In the rows, 128 means zero.
name the system of each run:
j_776, run 1 (10 x 22):
[[ 98 107 172 112 101 139 193 149 145  95  86 168 147 123 151 104 149  99
  139 118  73 153]
 [130 153 124 137 122 147 153 152  95 169 125 158 155 190 166 162  98 100
  198 138 138 139]
 [ 62 131 112 102 131  70 192 136 116 119 129  97 146 140  80 137 117  93
  134 123 161 122]
 [104  85 204  95 106 167 137 149  86 130 141 168 106 141 117 148 126  77
  100 114 120 153]
 [108 122 105 110  77 179 142 134 141 166 172 132 152 149 129 153 120 142
  166 102 199 120]
 [115  81 152  88  95 109 183 117 145 103  89 106 175 106  89 137 124 157
  121 145 144 178]
 [132 140 146 149  90 189 118 118  78 140 102 153 110 153  98 146 109 120
  147 133  98 199]
 [102 164  61 102 106 162 154 108 105 106 131 103 130 143 115 100  88 135
  132 159 190 109]
 [150 106 171  74 137 113 111 125  86 115 132 108 122 109  88 160  99 130
   67 175 150 161]
 [124 119 109 157  82 177  67  93 115 158 160 126  81 121  77 143 124 138
  111  98 147 135]]
j_737, run 2 (10 x 22):
[[128 129 123 163 112 107  84  95 127 163  77 151 126 143 129 148  99 152
  171 178  81 172]
 [115 181 103 108 122 145 171 152  55 135 119 104 132 172 141 149 110 101
  152  91 119 105]
 [ 93 122 134  74 107 110 147 134 136  90 138 132 116  84 119 103 107  88
   69 176 142 104]
 [142  63 148 168 152 115  68  86 110 154 153 134 111 153  94 149 110 122
  121 134 183 136]
 [104 107 134 111 109 175 166 133 143 128 139 113 159 138 125 134 174 172
  156  46 147 134]
 [157 141 130 100  78 150 117 143 174 132 113 156 149  82 170 128 118 156
  130 186 102 156]
 [159 171  66 173 136  90 125 114  97 154 108 101 133 159 104 158  87 115
  167 154 146 139]
 [ 56 161 130  75 143 133 162 127  79  87 111 101 113 134  96 109 133 131
  104 111 109 133]
 [153 111 152 100 126 159  71 129 112 128 180 153  90 107 145 121 111 106
   69 157 153 101]
 [163  82 100 173 150 106 139 100 161 129 149  97 154 133  98 130 148 145
  142  88 206 115]]
j_90, run 3 (10 x 22):
[[ 91 131 161  85 199 134 138 146 119  87 166 158 122 142 140  90 139 100
  104 152 156 127]
 [101 102 148 120 138 133  96 131 183 150 170 142 131 111 155 128 185 173
  136  70 126  98]
 [208  69 137 164  90 107 142 122 170 127  90 140 164 102 167 128 125 123
  131 146 125 117]
 [165 192 116 168 148 140 153 159 129 127 110 147 138 132 115 132 138 108
  167 141  86 206]
 [ 65 156 108 142  96 136 121 104  89 139  93 132  85 147 125 116 120 109
  141  98  63 103]
 [131 104 160  97 145 122 150 146  64 122 145 133 116 160 155 138 105  60
   98 119 155  72]
 [ 87 122 141 117 148 128 151 159 181 123 199 145 135 109  97 121 172 105
  125 100 178 138]
 [ 99  68 161 113  89 128 121 109 189 141 104 163 162 116 164 125 137 177
  159 147 116 143]
 [213 134 130 149 116 131 154 152 112 159 102 115 173 144 153 180 127 139
  170 112 114 152]
 [115 182  81 162  74 126 157 128 119 130 107 114 106 109  66 128 111  81
  131 127 101 156]]
j_658, run 4 (10 x 22):
[[ 70 133 125  59 150 109 116 135 146 138 182 101 139 115 127 140 148 174
  114 110 175  94]
 [189  80 151 153  73 114 106 129 118 167 136 118 115 100 100 184 117  90
   98 105 134 120]
 [157 116 140 163 114 173 167 128 159 100  80 164 159 132 147  97 151 137
  169 129  95 189]
 [ 73 200  82  73 129 117 113 129 136 131 124 113 130 117 154 116 118 184
  143 162 105 113]
 [163 125 103 148 132  85 114 111  64 139 124  91 101 141 112 152  83  73
   94 132 151  75]
 [136 100 163 161 187 150 163 135 123  95 137 156 140 162 101 108 155  97
  143 113 156 186]
 [ 51 126 137  83 125 143  92 124 178 145 173 145 125 111 132 125 161 189
  138 117 144 124]
 [193  96 117 130  63 105 119 124 121 155 115  88 134  91 142 169 113 131
   96 102 128  74]
 [181 154 133 168 125 140 170 146 125 105  85 147 143 124 115 120 131  97
  149 148  87 203]
 [ 46 176  96 111 159 132 100 104 134 119 124 152 111 151 151  84 119 161
  157 166 112 124]]
j_658, run 5 (10 x 22):
[[167  51 135 149  97 128 151 121 142 145 140 140 155 146 156 138 111  93
  141 117 195  83]
 [115 128 161 102 108 128 178 152 139 133 105 122 174 124  95 164 151 159
  159 117 110 210]
 [ 97 145 114  99  55 178  88 106 111 142 119 156  92 120 149 118  90 138
  120 166 103 119]
 [178 130  73 141 124 118 182 118 111 112 106  94 165 155 149 122  92 112
  148 139 184  91]
 [ 90 147 147 109 167 112 135 127 101 119 133 122 129 142  53 147 120 127
  129 158 143 213]
 [103  84 134 129 113 190  69  82 112 139 155 155  94 152 139 109 114 149
  122 121 167 101]
 [183 112 102 122 108 129 180 132 156 116 133  75 178 103 119 141 146 159
  124  89 187 118]
 [141 147 140 132 103 120  93 122 140 138 113 136 114  89  73 151 116 142
  115 178  96 210]
 [148 124  86 169 129 169  89  77 110 121  93 137 112 161 174  86 110 163
  154 133 122  97]
 [143 183  83 103 177 104 164 139 113  91 137  63 145 114  99 117 141 148
  108 109 162 119]]
j_263, run 6 (10 x 22):
[[138 107 100 179 154  47 105  86 166 133  92 107 145 119  98 130 125 157
  149 157 130 146]
 [124 156 153 135 169 166 131 133 101 102 104 130 116 139 120 116 175 154
  135  78  66 174]
 [179 185  88 113  97 177  99 153 124 144 175 123 109 100 156 134 118 123
  107 128 148  92]
 [144 112 107 154 169  37  91  95 142 125 121 112 120 113 114 124 105 117
  106 177 142 105]
 [129 101 189 153 186 128 128 136 111 120 117 148 124 148 126 132 182 121
  136  70  78 157]
 [155 168 104 111  76 171 144 169 156 140 159 133 130  94 178 125 152 124
  124  88 121  83]
 [153 139  95 133 121  50 119 117 147 135  93 116 145 104 141 137  86 125
  127 202 119 116]
 [116 137 152 178 185 104 136 128  93 130  99 144 117 170 104 138 147  97
  162  99  78 173]
 [114 176 116  95 119 183 144 166 110 119 171 141 106 127 168 107 145  97
  114  88 125  83]
 [151 108 124 105 108  66 114 133 134 151 136 124 140 108 151 156  84 100
  106 188 155  82]]
j_216, run 7 (10 x 22):
[[114 172 101 118 126 116 137 170 171 164 199 114 147 110 106 163 156 133
  149  96 174 127]
 [151  70 135 150  66 122 126 104 187 110  96 153 125  74 141  97 128 121
  103 149 110 115]
 [156 134 138 169 176 149 127 127 103 140  98 145 150 185 167 135 149 155
  192  97  96 157]
 [110 206  77  85 121  81 159 151 113 123 114  95 139 111 132 134  97 116
  126 171 114 112]
 [150  69 173 136 131 116  93 102  70 122 126 124  82 126 110 138 109  86
   66 118 121  99]
 [ 91 144 115 149 151 154 159 142 136 134 176 135 135 163  79 130 155 109
  167  82 182 162]
 [ 90 122 136  75  74 133 132 144 189 125 142 155 139  78 169 108 137 138
  113 154 120  99]
 [211  87 146 179 122 124  93 118 121 169 103 124 141 137 151 170 137 152
  151  93 106 128]
 [124 173  83 139 144 107 201 130 126  90  81 112 162 140 112 102 113 118
  164 162 129 163]
 [ 97 129 174  68 136 132  92 129  63 124 123 145  91 132 155 132 105 115
   84 156  85 109]]
j_216, run 8 (10 x 22):
[[215  87 121 203 124 150  87  88 133 127 111 129 114 119 109 121 129 136
  120 124 140 150]
 [ 84 171  95 131 196 120 147 119 145  98 114 142 147 163 140  79 138 155
  177 160 133 156]
 [117 170 132  80 130 103  72 129 106 138 135 107  90  87 144 144 128 153
   82 130  72  91]
 [192 117  87 200 142 128 107  97 109 128 148 100 101 131  86 128 125  99
  108  95 176 107]
 [ 72 143 133 130 178 124 154 139 176  88 148 173 133 128 124  71 158 102
  141 150 136 153]
 [102 157 131 123  99 132  68 135 140 178 143 143  96 106 160 151 148 155
  133  96  66  98]
 [207 127  68 189 126 101 157 117 137 122 112  88 143 122 135 122 129 109
  132  95 155  81]
 [117 142 163 136 176 109 152 150 129  89 109 177 126 131 133  99 138  73
  127 166  86 173]
 [ 64 167 112 129 102 127  91 126  90 180 140 136  86 156 129 158 118 114
  150  96  86  95]
 [163 107 105 131 122  97 177 143 136 114 148  88 144 109 132 126 140  93
  100  76 177  59]]
j_834, run 9 (10 x 22):
[[ 78 156  59 129 108 115 164 111 169 121 121 119 160 136 109 102 110 145
  174 163 178 134]
 [101 139 187  47 164 116 119 147  76 124 117 124 131 135 153 154 125 154
  106 144  88 138]
 [153 127 108 167  93 142 122 125  86 158 162 111  94 136  84 160 116  71
  112  76 162 101]
 [104  84 118 111 123 129 146  89 176  72 113 126 142  99 106  70 131 157
  105 166 169 143]
 [161 123 175 107 139 143  66 135 111 177 134 136 133 133 153 184 133 189
  139 126  97 160]
 [133 153  53 162  67 108 153 113 129 145 104  89 120 120 128 124 115 114
  138  91 123  64]
 [150 150 131  97 173 134 152 124 109  67 101 130 144 124 136  87 106 134
  106 198 135 168]
 [ 93 168 128 124 153 123  67 142 109 186 191 127 100 143  92 182 134 139
  139 110 137 148]
 [112  91 111 123 115 107 144 101 131  88 115  94 107  98 128  87 147 119
   79  78 127  53]
 [226 115 156 151 149 166 111 137 135 107 130 151 136 108 130 124 136 131
  108 157 136 188]]
j_776, run 10 (10 x 22):
[[157 115 103 153 125 133 101 100 135 140 141 131 140 138  83 142  89 140
  147 186 196 180]
 [ 67 134 120  99 136 128  96  80 102 105 108  95 100 119  71 112 126 183
  100 132 116 151]
 [198 149 124 108  91 196 106 128  82 111 125 114 102 100 146 125 113 134
   77 126 117 115]
 [181 130  79 158 131 117  93 102 160 133 156 113 134 107 103 123 105 146
  121 176 199 134]
 [ 99 110 141 127 169 103  69  78 128 105 109 109 103 108  90 109 144 191
   97 137 101 151]
 [184 175 104 136 115 181  88 124 102 122 122 117  95 107 162 116 138 155
  103  99  80 103]
 [197 142  69 158 148  91 117 118 171 113 137 113 144 100 145 103 116 128
  118 173 169 103]
 [114 117 150 152 204  67  64  97 131 126 121 129 104 124 109 124 146 154
  114 141  91 144]
 [132 170 101 141 133 148  94 130 117 130 137 122  89 116 170 108 158 137
  116  67  75  68]
 [200 123 106 141 151  93 147 149 173 116 136 129 160  99 181 111 138 111
  120 146 149  85]]
j_347, run 11 (10 x 22):
[[128 136 104 141 153  79  81 110 130 144 155 137 115 127 100 136  84 108
  121 205 172 138]
 [103 105 115 152 175 111 136  92 124 109 122  84 134 145  76 116 167 170
  138  65 153 137]
 [151 108 176  76  92 204 107 139  98 129 150 135 112 113 153 140 141 144
   86  95 120 118]
 [176 110 106 161 105 105  89 116 178 163 134 154 146 113 163 138 106 135
  153 182 148 119]
 [135 164 103 144 170  91 157 121 143 100  81  89 158 115 101 116 159 175
  150 115  91 172]
 [111 191 126 110 118 189  97 141  69 134 151 137  76 135 126 133 123 113
  111 109  90 133]
 [150 115  81 149 138  92  89 105 141 133 164 122 110 121 147 109 103 102
  107 152 181  51]
 [127  97 168 121 203  83 139 129 154 100 134 110 156 115  97 126 180 161
  116 108 136 166]
 [109 127 161 132 100 204 104 136 124 150 138 175 108 142 156 130 158 140
  156  76  85 145]
 [183 137  87 132  98 110 135 132 143 131 106 127 145 111 205 116 102 117
  128 159 123  63]]
j_347, run 12 (10 x 22):
[[132 138 175  56 113 162 163 181 120 116 167 144 139 106 120 148 133 103
   95 139 148 164]
 [ 71  91 115 157  97 104  95  88 154 172 122 167 126 159 132 135  98 128
  178 160 143 122]
 [177 111 119 131 126 107 196 121  99  94  70  72 166 129 117 136 135 134
  125  87 124 125]
 [104 164 147  86  82 178 121 162 124 145 172 161 110 108  97 153 116 106
  114 156 132 182]
 [104  95  79 163 118  98 103  63 124 139 101 122 127 162 132 111  85 140
  157 160 165  90]
 [179 122 145 102 153 115 170 146  99 106 123  67 156 113  90 161 150 143
   99  82 143 152]
 [ 88 128 141 117  70 187  79 119 145 153 164 173  93 111 103 130 120 133
  123 148 130 163]
 [176  97  86 155 138 108 121  79 120 120  82  99 154 154 165 114  97 166
  149 149 157  88]
 [161 171 137 100 141 117 145 170 125 133 148  87 144  88  82 176 160 150
  109  99 117 180]
 [ 85 135 108 150  91 169  62  82 127 136 128 163  73 126 117  96 111 138
  123 150 109 129]]
j_834, run 13 (10 x 22):
[[187 111 160  79 156 145 135 155  84 115 167 108 144 131 136 153 114 117
   85 135 188 120]
 [104 114 119 151  82 101 109 105 158 149 135 111 109  89  39 154 133 128
  112 121 131 165]
 [134  83 130 122 132 165  94  70 106 104  86 126 121 146 170  89 120 193
  121 128 118 100]
 [205 176  98 114 104 146 136 169 138 153 154  99 159 104 144 171 127 150
  135 119 152 134]
 [ 87 168  86 131 113  68 117 101 125 120  91 111 101 101  93 114  97 114
  110 179  87 127]
 [144 138 131 123 216 155 102 110  61 106 139 111 115 179 134 116 131 152
  121 113 154 123]
 [120 163 108 110  97 143 127 159 171 134 191 112 116  70  93 135 164 124
   96  87 148 121]
 [150  80 144 153 138  89  73  85 138 114  96 144  97  99 139 100 116 126
   88 167  96 109]
 [188 148  98 179 175 141 118 126 135 142 131 109 154 153 135 140 156 174
  179  88 144 148]
 [ 84 200  94 102  94 127 148 153 165 119 122 138 121  87 146  98 144 129
  131 136  72 116]]
j_263, run 14 (10 x 22):
[[128 144 125  83 192  68  93 118 136 122 134  98 146 114 151 132 124 187
  113 171 141 110]
 [155 102 166 169 119 115  97 120 105 153 116 121  97 112  82 169 152 114
  108  72  74 154]
 [170 145  90 159 132 176 149 134 165  85 134 143 131 114 169  63 156 119
  125 111 142 100]
 [137 165 134  86 159  69  93 156 147 159 143 122 150 106 157 168 124 166
  133 177 117 135]
 [131 123 121 195 116  97 107 103 101 146  93 119  87 128  92 145 138  96
  127  79  62 119]
 [175 155 121 127 167 170 171 158 122  75 134 142 141 131 175  78 148 100
  116 125 136 115]
 [111 155 137  99 132  74  89 166 156 186 177 145 130 107 142 180 124 120
  135 160 125 122]
 [117  91 121 177 116  83 134  88 105 126  68 117 107 140 130 118 125  98
  129  91  77  82]
 [170 149 150 108 155 159 201 183 121  94 132 141 167 136 158 118 149  98
  137 118 133 156]
 [ 71 169 107 113  87 102 103 151 165 183 165 159 112 112 131 152 112 104
  151 160 119 117]]
j_737, run 15 (10 x 22):
[[169 148 140 178 175 124  89 121 141 107 129 133  97  95  87 115 165 131
  101 117  86 179]
 [142 167  95 171 185 150 107 122 132 116 138 138 111 150 171  87 166 144
  154  83 106  97]
 [158 155 135 114 189  73 140 163 153 108 124 113 148  95 171 121 168 136
  112 120  87 104]
 [167 134 134 202 155  85 106 125 129 126 110 138  93 109 108 124 148  78
  113 115  68 137]
 [ 99 130 130 163 187 126 142 126 118 109 121 156 117 173 169  87 160 100
  158  85 100  96]
 [122 119 173 105 152  73 132 172 156 141 145 149 136 106 176 143 161 100
  118 111  88  91]
 [160  79 141 204 108  79 131 116 142 144  95 146 121 122 130 135 133  69
  134 105  90 108]
 [ 81 106 162 143 147 127 178 140 121 125 103 172 149 183 160 116 143  91
  184 105  99 136]
 [ 82 125 155  97  90  89 130 165 141 173 142 160 129 123 172 159 123  87
  137 130  93  87]
 [144  60 137 158  83  81 156 106 109 142  85 129 135 142 130 145  93  74
  130 129 129  93]]
j_90, run 16 (10 x 22):
[[ 64  90 120 146 138 115 154 120 169 124 157 153 132 148 139  91 155  95
  153  92 166  78]
 [138  91 195  79 116 117 162 168 166 123 122 156 171  98 176 139 153 134
  125 136 103 141]
 [166 119 134 189  93 148 120 144 157 180 137 160 139 134 121 166 147 114
  179  94 114 169]
 [108 140  96 146  80 116 197 121 121 113  59 133 149 146 131 110 102  94
  166 142  99 131]
 [ 98 170 166  84 127 143 139 169  59 150 145 141 112 153 124 174 114  87
  124 120  95 147]
 [ 65  86 120 135  99 128 137 111 125 149 168 128 112 151  89 136 131  93
  133  79 183  88]
 [110  86 161  59 113 127 177 146 156 110 131 140 182 118 148 126 119 139
  126 170 177 140]
 [139 139 139 123 108 136 106 149 161 185 156 129 157 118 113 192 151 178
  168 110 132 177]
 [143 105  88 157  60 111 153  83 120 135  62  99 144 130 103 139  90 138
  151 141 128 136]
 [137 190 120  87 141 144 143 147  55 121 124 109 129 147 106 152  90 117
  120 165 132 167]]

runs to name:
run 17 (2 x 22):
[[109 142  93 180 107 169 159 113 128 100 133 139 101 129  66  91 139  82
  127 101 141 156]
 [117  93 142  84 164 113 109 104 168  99 137 135 153 113 156  96 126 182
  113 183 172 124]]
 -> j_658
run 18 (2 x 22):
[[106  80 157 173 109 127 132 123 152 164 123 159 135 151 144 145 164 121
  174  57  99 121]
 [153 172  98 117  90 127 204 172 146 122 100 116 176 118 170 132 139 119
  164 109 108 115]]
 -> j_216
run 19 (2 x 22):
[[112  86 164 104 131 144  67 119  99 159 170 153  95 147 172 141 117 122
  105 117 140  68]
 [179  64 133 143 102 110 182 136 163 128 131 105 176 112 125 148 147 119
  129  83 181 108]]
 -> j_737
run 20 (2 x 22):
[[107 122 110 146  67 122  91  89 134 157 100 108 108 106  68 156 115 168
  132 129 102 164]
 [198 129  92 145 116 178 124  89  81  92  96  95 123 130 112 106  98 149
  103 145 156 137]]
 -> j_347
run 21 (2 x 22):
[[129 109 130 117 156 151  69 109  85 171 169 123 122 177 142 164 110 160
  145 117 182 102]
 [137 126 108 102  79 104 179 132 153 109 116  71 151  71  98 131 152 142
   92  84 133 108]]
 -> j_834
run 22 (2 x 22):
[[202  78 164  99 142 109 150 127  94  97  90 108 160 122 168 134 108 125
   90 155 136 112]
 [150 191 100 164 149 157 111 153 156 137 181 134 113 105  85 130 163 125
  137 106 143 176]]
 -> j_90
run 23 (2 x 22):
[[ 84 140 104 109  54 130 144 140 176 143 131 168 130 104 164 109 108  98
  142 167 121  98]
 [136  88 132 127 137  65 119 101  90 153  95 110 149 165 125 169  77 126
  143 169 154 124]]
 -> j_737
run 24 (2 x 22):
[[130 109 103  77 106 150 134 103 113 110 136  96 149 127 115 123  87 163
  106 171 212 116]
 [127 165 105  89 156  97  94 131 142 149 165  89 147 108 100 166 128 194
  129 154 169 152]]
 -> j_90
run 25 (2 x 22):
[[154 144 113  64 111 122 155 143 157 100 114 102 168  79 170 112 128 172
  101 161 132 103]
 [197 100 159 167 143 128  68 103  92 144 103 135 112 135 113 159 104 134
  116 157 110 175]]
 -> j_216
run 26 (2 x 22):
[[123  46 145 167 119 126 129 104 133 146 124 163 129 170 170 119 126  96
  155  99 150  74]
 [156 140 145 105 133 121 212 189 161 101 130 135 178 108 148 125 157  97
  135 116 128 150]]
 -> j_90
run 27 (2 x 22):
[[ 95 130 185 121 169 127  83 143  76 164 163 153  90 158 110 172 136 102
  120 103 101 150]
 [107  65 109 142 102 152 168  98 143 104 133 120 137 142 124  92 141 115
  127  72 187  76]]
 -> j_90
run 28 (2 x 22):
[[ 91 183  90 150  95 131 117 121  82 156 136 107  87 142  70 158 112 101
  134  97 108 134]
 [ 70  95 129  84 127 117 144 100  79 104 123 122 113 156 116 111  86  97
  100 154 173  91]]
 -> j_90
run 29 (2 x 22):
[[185 100 146 111 144 122 125 154 131 133 189 120 139 112 128 152 126  95
   89 129 199 103]
 [108  93 135 170 110  81 116  96 175 131 100 120 125  92  59 135 151 145
  125 123 102 174]]
 -> j_834
run 30 (2 x 22):
[[122  94 119 123  65 187 134 105 155  99 129 170 113 111 147  73 108 102
  107 161 149 111]
 [145 125 128 106 179  84 143 136 124 143 118 116 188 166 155 160 109 158
  172 167 169 140]]
 -> j_347
run 31 (2 x 22):
[[133 126 105 145  89 104 197 155 139 157 119 115 168 148 155 154 129  93
  178  83 136  88]
 [ 85 129 176  73 107 108 169 151 109 113  97 147 134 116 110 142 114  99
  113 168  83 177]]
 -> j_658
run 32 (2 x 22):
[[118 129 147 111 198 179  86 122  86 118 162 156 109 178 169 104 133 144
  133 124 154 112]
 [158 133 119 110 129  91 135 160 175 139 175  90 149  75 128 150 168 141
  104  84 156  90]]
 -> j_737
run 33 (2 x 22):
[[186  96 153 108 197 108 100 123 132  97 153 106 131 105 144 118 147 152
   72 132 162 106]
 [157 147 120 191 144 116  91 139 163 170 162 129 117 114  91 164 171 133
  152  78 115 160]]
 -> j_658
run 34 (2 x 22):
[[151 188 101 135 137 175 141 159 134 119 135 147 124 127 194  97 159 126
  149  95  91 103]
 [ 89 162  90 125 144  33 148 139 160 125 127 109 129  99 116 120 125  92
  119 151 119  93]]
 -> j_658
run 35 (2 x 22):
[[138 108 141 138 115 105 184 129  89 144  70 116 171 174 139 167 110 118
  179 108 108 138]
 [ 60 157 145  88  73 141 167 163 121 131 130 167 115 124 121 130 111  70
  128 150  98 144]]
 -> j_737
run 36 (2 x 22):
[[182 112  95 153  89  83 180 124 112 127  87 102 154 130 136 142  86  77
  134 147 144  96]
 [ 81 156 134  91 131 116 175 148 136 107 142 120 142 112  55 135 130 113
  123 153 148 197]]
 -> j_347
run 37 (2 x 22):
[[165 126  72 148 108 110  95  92 149 150 130 100 145 120 109 142  90 170
  145 174 190 133]
 [ 96 125 136 142 190 106 107  87 114  97 106 104 112 133  65 109 151 170
  120 118 112 178]]
 -> j_263
run 38 (2 x 22):
[[129 140 114 165 192  99  67 110 136 145 170 122 110 131  70 143 137 144
  131 141 162 170]
 [140  71 137 163 141 146  80  76 131 113 123 113 102 120 113 107 164 174
  104  69 125 109]]
 -> j_658
run 39 (2 x 22):
[[ 99 183  98 107 159  81 100 114 137 119  95 125 128 114 143 114 110 170
  139 195  85 141]
 [151 134 115 140 159 114  77  88  63 117 110  79  82 125 106 131 122 146
   76  98 103  95]]
 -> j_216
run 40 (2 x 22):
[[175 123 101 161 125  74 142 108 136 138  80  95 165 129  95 158 102 149
  160 163 137 170]
 [ 72 187 127 114 119 166 144 129  76 120 111 129 105 151  90 129 123 122
  140 113  86 176]]
 -> j_737
run 41 (2 x 22):
[[151 138  92 175 166  88  90 103 133 126 118  97 106 118 147 111 159 149
  119  72  95  68]
 [190 109 143 148 151 125 125 122 124  76 111 141 104  94 145  81 133  88
   68 153 103 116]]
 -> j_90
